[[ 0.650  0.547  0.653  0.619  0.712 -0.198  0.626  0.940  0.598  0.491
   0.641 -0.019  0.522  1.792  0.632]
 [ 0.631  0.125  0.598  0.676  1.013  0.418  1.910  2.016  0.724  0.467
   0.633  0.503  0.722  1.803  0.632]
 [ 0.659  1.721  0.656  0.671  1.429 -0.377  1.176  1.222  0.766  1.097
   0.656  0.979  0.838  1.475  0.610]
 [ 0.660  0.394  0.668  0.645  0.338  0.996  0.349  0.093  0.750  0.093
   0.651  0.821  0.545  0.023  0.636]
 [ 0.659  0.555  0.685  0.617 -0.247  2.012 -1.607 -2.123  0.614  0.313
   0.652  0.477  0.446 -1.861  0.669]
 [ 0.663  0.017  0.644  0.697  0.008  0.907  0.084  0.202  0.519  0.362
   0.651  0.257  0.725  0.533  0.634]
 [ 0.631  0.664  0.649  0.630  0.164  0.913 -0.535 -0.793  0.590  0.388
   0.648  0.564  0.703 -0.233  0.615]
 [ 0.641  0.844  0.632  0.666  1.287  0.537  1.366  1.479  0.714  1.179
   0.647  0.608  0.659  1.109  0.655]
 [ 0.653  0.065  0.663  0.648 -0.133  0.674  0.191  0.268  0.670  0.446
   0.634  0.364  0.497  1.107  0.640]
 [ 0.636  0.758  0.654  0.675  1.238  0.076  0.967  0.951  0.720  0.686
   0.625  1.286  0.550  1.672  0.643]] -> 0.758

[[ -92.1  -53.6  -48.3  -47.7  -49.2  -86.4  -51.9  -90.1]
 [-100.6  -35.1  -16.3  -26.9  -22.6 -117.2  -47.9 -123.3]
 [-237.3   80.9  141.3   98.1  111.1 -222.6   50.9 -264.2]
 [ -47.4 -101.1 -124.2 -111.0 -118.3  -30.9 -103.3  -34.4]
 [ -32.3 -112.7 -136.6 -121.8 -127.9  -20.1 -108.5  -17.7]
 [-142.1   -7.3   18.4    2.0    4.6 -134.5  -21.1 -161.5]] -> -7.3

[[ 0.165  0.168  0.021  0.175 -0.034  0.186  0.127 -0.134]
 [ 0.043  0.189  0.001  0.119  0.106  0.114  0.064  0.095]
 [-0.040  0.162  0.081  0.061  0.061 -0.042  0.062  0.040]
 [ 0.066  0.158  0.203 -0.157 -0.060  0.068 -0.078 -0.007]
 [ 0.096  0.086  0.096  0.092  0.101  0.016  0.045  0.086]] -> 0.086

[[ -70.6  -53.4  -49.1  -52.6  -53.5  -59.8  -54.5  -77.0  -63.9  -63.3
   -51.9  -60.1  -44.8  -45.1  -52.9  -45.9]
 [ -86.8  -36.5  -51.2  -40.1  -93.5  -52.1  -40.7 -101.6  -85.9  -58.5
   -39.1  -57.9  -23.3  -57.4  -63.3  -30.7]
 [ -28.4  -19.8  -89.8 -126.6  -20.3   23.8  -60.7  180.6  113.8  128.0
  -110.6  -43.0  -42.6   96.9 -103.6  -48.8]
 [-130.8  -29.1   30.6   -4.3  -64.1  -74.0  -30.8 -166.5 -110.2  -77.3
    -9.1  -74.3   57.1   32.7  -13.4   22.2]
 [  64.4  -52.8 -107.1  -48.7 -129.9    6.4  -83.3   45.9  -94.1  -29.8
     2.5  -96.7  -80.7 -106.1 -111.7  -56.3]
 [  -5.6  -66.7  -81.1 -106.6  -22.7  -37.3  -75.7   55.8   14.2   -7.6
   -93.9  -62.0  -83.4  -48.2  -66.7  -62.6]
 [-116.4  -17.3  -35.8  -28.5 -117.8  -39.6  -37.8 -141.7 -102.8  -39.4
   -25.5  -79.1   29.3  -32.3  -70.1   13.1]
 [-119.6  -65.2    5.0  -55.3    2.0  -76.0  -41.9 -116.9  -41.9  -69.1
   -78.8  -29.6  -35.1   55.5   -9.9  -48.6]] -> -65.2

[[ 13.5   7.6   9.1   5.6   8.7   2.9  -1.2   2.3   4.1 -11.7   4.0  20.6
   15.1   6.8]
 [ 17.6   6.6  -2.7   7.4   3.6  14.0  -9.6 -11.8   8.3  -3.9   6.0   5.1
    8.2  -5.1]
 [  9.5  -5.3   4.0 -12.6   7.0  -1.6  -6.0   5.8  12.9  -9.5  28.0   2.3
   -2.5 -12.5]
 [  3.3  19.6   4.4  15.6  19.6  14.3  -2.2   0.9  -6.2  -1.6 -11.9   2.3
   -1.6  16.2]
 [ -1.3  11.8  13.5  15.0  -6.7  -4.2 -16.6  11.8   7.1   3.1  -1.4 -14.5
    5.3  -2.7]
 [  6.8  16.9  12.4  11.7  -5.2  -5.1 -16.2   1.6  22.0 -24.1 -10.5  10.5
    9.3 -14.9]
 [  9.0  17.8   3.1  10.7  -4.5 -12.7   3.6  11.3  16.2   4.5 -14.2  -0.8
    4.7  -1.2]] -> 17.8
